Each row has a name. Each question is about the rows just above it.

[-0.58  0.99 -4.62 -0.30 -2.85 -5.42 -3.15 -2.84 -3.94] : nopon
[-3.31  0.47 -0.55  0.98  2.59 -3.28  2.62 -0.12  3.49] : buse
[ 4.36 -8.83 -8.21  0.57  3.29  5.32 -2.37  4.64 -3.45] : laf
[ 0.88  0.56 -4.34  3.10  2.07 -0.89 -1.33 -2.36  2.63] : ved
[-4.54  1.02  5.18 -0.23  1.15 -3.37  3.68 -4.52 -1.77] : sufu
[-3.38 -4.45  3.54 -1.85 -3.37 -3.61  0.97  5.57  1.29] : batun
batun without one entry, shuffled: [ 5.57 -1.85 -3.37 -3.61  3.54  1.29  0.97 -4.45]. Gone: | [-3.38]
Shuffled nopon with one entry gone: [-0.30 -3.15  0.99 -4.62 -5.42 -3.94 -0.58 -2.84], missing | [-2.85]

[-0.55  4.27 -0.65 -2.09  0.15  3.79 -3.01  1.59  3.64  2.00 -0.48  1.41
  1.13 -1.43  0.03 -1.78  2.35  1.92 -2.46  2.72 -0.23 -3.03  3.58 -3.89
 -4.84 -0.21  3.15  1.46  1.32  0.64 -0.56]  sufu
[-1.72  3.43  2.36  4.65  0.87 -2.44  7.17  4.02  5.23  0.55  4.54 -1.66
 -4.60  0.86  2.37  0.64  4.62  3.10 -2.32  1.56 -1.80 -1.04 -1.53  5.82
  3.09  2.51 -3.59 -2.99 -1.01  8.80 -2.58]  nopon
[-0.45 -0.69 -3.18  0.57 -0.39  3.05 -2.84 -1.00  0.33 -2.05 -3.04  5.15
  3.97  3.17 -0.77  2.99 -4.23  6.58 -1.68 -1.40  3.60  0.33  0.36 -0.88
 -4.69 -1.49  0.00 -0.58  1.69  0.70  3.89]  Seki
Which entry of Seki is missing from [ 3.05  3.60 -2.84 -1.68  0.36 -0.39 -2.05  0.70 -0.77  3.89 -3.04 -1.40
  0.33  0.00  2.99  0.57 -1.00  1.69 -0.58  3.97  5.15 -4.69 -4.23  3.17
 -3.18  0.33 -1.49 -0.69 -0.88  6.58]? | [-0.45]
Shuffled nopon with one entry gone: [ 7.17 -1.01  5.82  4.65  0.87 -2.99  2.37  1.56 -2.32  8.80  0.86  4.54
 -1.72  0.55  0.64 -2.44 -4.60 -1.66  3.10 -1.53  4.62  2.36 -3.59 -1.80
  2.51  5.23 -2.58  3.09 -1.04  3.43], missing | [4.02]
Shuffled nopon with one entry gone: [ 0.87 -1.80  8.80  0.86  4.65  4.62  5.82  5.23 -2.58  3.10 -2.99  3.43
 -2.32  4.54 -1.72 -4.60 -1.66 -1.53 -1.04  2.51 -1.01  7.17  2.37  0.55
  2.36  1.56  4.02 -3.59  0.64 -2.44], missing | [3.09]
Which entry of sufu is missing from [-0.23  0.03  1.59 -2.46 -2.09 -4.84 -0.21  4.27 -3.89  3.58  2.35 -1.43
 -3.01  1.46 -0.65 -0.55  1.41 -0.56  1.92  0.64  3.64  0.15  1.13 -3.03
  2.00  1.32  3.15 -0.48  3.79 -1.78]? | [2.72]

[ 1.56 -6.90 -1.35 -7.83 -7.87  3.34 -7.87  1.56 -7.61  1.55 -7.87 -7.82
  1.35  1.54  1.41  1.58] -> ved
[-1.61  6.95  1.40  7.88  7.92 -3.39  7.93 -1.61  7.66 -1.60  7.92  7.87
  0.93  0.94  0.93  0.93] -> Seki
[ 1.56 -6.90 -1.35 -7.83 -7.87  3.34 -7.87  1.56 -7.61  1.55 -7.87 -7.82
  1.35  1.54  1.57  1.58] -> kag
[-1.61  6.95  1.40  7.88  7.92 -3.39  7.93 -1.61  7.66 -1.60  7.92  7.87
 -1.40 -1.59 -1.62 -1.63] -> buse
[ 1.41  0.72 -1.27  1.55 -4.56  2.30 -4.56  1.41  1.42  1.40 -4.55 -4.53
  1.27  1.40  1.41  1.42] -> darem
[ 0.96  0.06 -1.28 -0.02 -0.04  0.95  1.30  1.31 -0.05  1.31 -0.03 -0.04
  1.29 -0.05  1.31  1.31] -> sufu
Shuffled sufu with one entry gone: [-0.05  1.31 -0.03 -0.05 -0.02 -0.04  1.31  1.31  1.29  0.96  1.31  0.06
 -1.28  1.30 -0.04], missing | [0.95]
Which entry of Seki is missing from [ 0.94  7.66  0.93  7.92 -1.61 -3.39  7.87  7.88  7.92  6.95  0.93  1.40
 -1.60 -1.61  0.93]? | [7.93]
Shuffled buse with one entry gone: [-3.39 -1.61 -1.40  1.40 -1.62 -1.60 -1.61 -1.59  7.93  7.92  7.87 -1.63
  6.95  7.92  7.66], missing | [7.88]
sufu without one entry, shuffled: [ 0.06  1.30  1.31 -1.28 -0.05 -0.03  1.31  0.96 -0.04  1.31  0.95  1.31
 -0.02 -0.05 -0.04]. Gone: | [1.29]
sufu without one entry, shuffled: [ 1.29  0.96 -0.05  1.31 -0.03 -0.04  0.95 -0.05 -0.04 -0.02  1.30  1.31
  1.31  1.31 -1.28]. Gone: | [0.06]
sufu without one entry, shuffled: [-0.05 -0.03  1.30  1.31 -0.04  0.06  1.31  0.96 -0.04  1.31  1.31  1.29
  0.95 -0.02 -0.05]. Gone: | [-1.28]

